A single turn carries every row of the set below to another of its rows. Some are shown first; where does it send the rows asked next?
Gumub: [ 0.26 -0.59  0.79 -0.64  0.28 -0.97  0.08  1.94 -0.54 -1.07  0.32  0.62
 -0.39  1.71  0.31  0.17  0.19  0.23 -0.53 -0.74  0.77  0.25]
bipo: [ 0.54 -0.22  0.05  0.48 -0.40 -3.92 -0.54 -0.49  0.99 -0.30  1.13  1.50
  0.58  1.75  0.10 -0.60 -0.02  0.43  0.64 -0.19  0.16 -0.21]
Gizi: [ 0.89 -1.28 -0.36  0.90  0.14 -2.43 -1.05  1.26  1.54 -0.88  1.21  1.22
  1.78  0.19 -0.74 -1.48 -0.44  1.35  0.04  0.61 -0.04 -0.18]
fonu: [ 1.04 -0.58 -0.36 -0.23 -0.19 -4.01 -0.05 -0.20  0.51 -0.63  0.95  1.54
  0.48  1.52 -0.06 -1.02  0.10  1.29  0.64  0.02  0.43 -0.22]
nekul: [ 0.73 -0.70  0.61 -0.47  0.70 -0.50  0.19  1.57 -0.32 -0.77 -0.01  0.60
  0.39  0.65  0.27  0.23  0.23  0.35 -1.17 -0.08  1.09  0.40]
sevo: [ 0.17 -1.44  0.73 -0.42  0.80 -0.84 -0.06  1.39 -0.62 -1.19  0.08  0.19
  0.08  0.90  0.18  0.33  0.39  0.37 -0.89 -0.22  0.96 -0.59]
tik: [ 0.62 -0.20  0.96 -0.50  0.58 -0.30 -0.40  1.18 -0.18 -1.10  0.46  0.68
 -0.50  1.06 -0.13  0.51  0.28  0.21 -1.13 -0.58  0.48  0.11]
seb: [ 0.93 -1.10  0.71 -0.14  1.05 -0.55  0.13  1.62 -0.46 -0.67  0.31  0.23
  0.53  0.51  0.31  0.42  0.24  0.53 -0.77 -0.14  0.70 -0.28]
Vizem: [ 0.48 -0.79  0.72 -0.29  0.61 -0.85 -0.11  1.11 -0.13 -0.01 -0.18  0.23
  0.35  1.07  0.07  0.69 -0.47  0.04 -0.62 -1.32  0.83  0.15]
ral: [ 0.53 -0.76 -0.21 -0.16 -0.56 -3.58 -0.70  0.03  1.49  0.03  1.10  1.44
  0.74  1.47 -0.41 -0.84 -0.63  1.07  1.01 -0.42  0.44  0.24]
zav: [ 0.71 -0.58 -0.32  1.80  0.19 -2.69 -0.86  1.00  1.27 -0.79  1.00  1.39
  1.93  0.94 -0.44 -1.49 -0.17  0.56 -0.25  0.48  0.32 -0.31]
mutu: [ 0.85 -1.32 -0.17  1.26 -0.32 -2.51 -0.87  1.06  1.22 -0.32  1.10  1.95
  1.34  0.55 -0.47 -1.56 -0.38  1.66  0.51 -0.38 -0.27 -0.13]
fala: [ 0.16 -0.24  0.86 -0.19  0.01 -2.47 -1.46  0.30  1.83 -1.38  1.73  0.83
  0.44  1.22 -0.79 -0.81  0.70  1.68  0.84  0.56 -0.33 -0.75]
buve: [ 0.07 -0.83  1.00  0.71  0.07 -2.04 -1.46  0.46  1.74 -1.07  1.03  1.24
  1.00  0.82 -0.56 -1.27  0.61  2.28  0.80  0.10 -0.34 -1.03]
voti: [ 0.17 -1.02  0.73 -0.37  0.37 -0.99 -0.38  1.47 -0.39 -0.82 -0.22  0.32
  0.08  0.95  0.06  0.26 -0.53 -0.11 -1.08 -1.24  0.40  0.10]
Soteb: [ 0.60 -0.17  1.17 -0.46  0.62 -0.35 -0.23  1.57 -0.20 -0.71  0.74  0.47
 -0.40  1.63 -0.01  0.63  0.36  0.39 -0.36 -0.83  0.47 -0.10]
nal: [ 0.87 -0.33 -0.43  1.24  0.02 -2.48 -1.03  1.52  1.10 -1.26  0.98  1.54
  1.33  1.29 -1.15 -1.98 -0.40  1.18 -0.31 -0.12  0.09 -0.23]
Kol: [ 0.13  0.27  1.18  0.61  0.23 -2.73 -1.33  0.15  1.59 -1.54  0.93  0.82
  1.01  1.17 -0.16 -0.94  0.87  1.09  0.36  0.76 -0.54 -0.82]
beli: [-0.06  0.02  1.07 -0.16  0.38 -2.75 -1.38 -0.21  1.66 -1.54  0.22  0.48
  0.97  0.96 -0.77 -1.24  0.43  1.68  0.24  0.11 -0.31 -1.02]
daz: [ 0.30 -0.60  0.56 -0.52  0.48 -0.74 -0.16  0.75 -0.09 -0.37 -0.08  0.52
  0.02  1.19 -0.04  0.68 -0.16  0.08 -0.99 -0.93  1.34  0.14]
Ramar: [ 0.43 -0.76  0.53 -0.01 -0.59 -3.22 -0.61  0.02  1.33 -0.15  0.97  1.73
  0.40  1.35  0.07 -0.84  0.30  1.94  1.50 -0.39  0.00 -0.14]

seb moves to Soteb
Kol moves to bipo
Where do these go?
nal moves to beli
fala moves to ral
Ramar moves to mutu
daz moves to nekul
sevo moves to Gumub

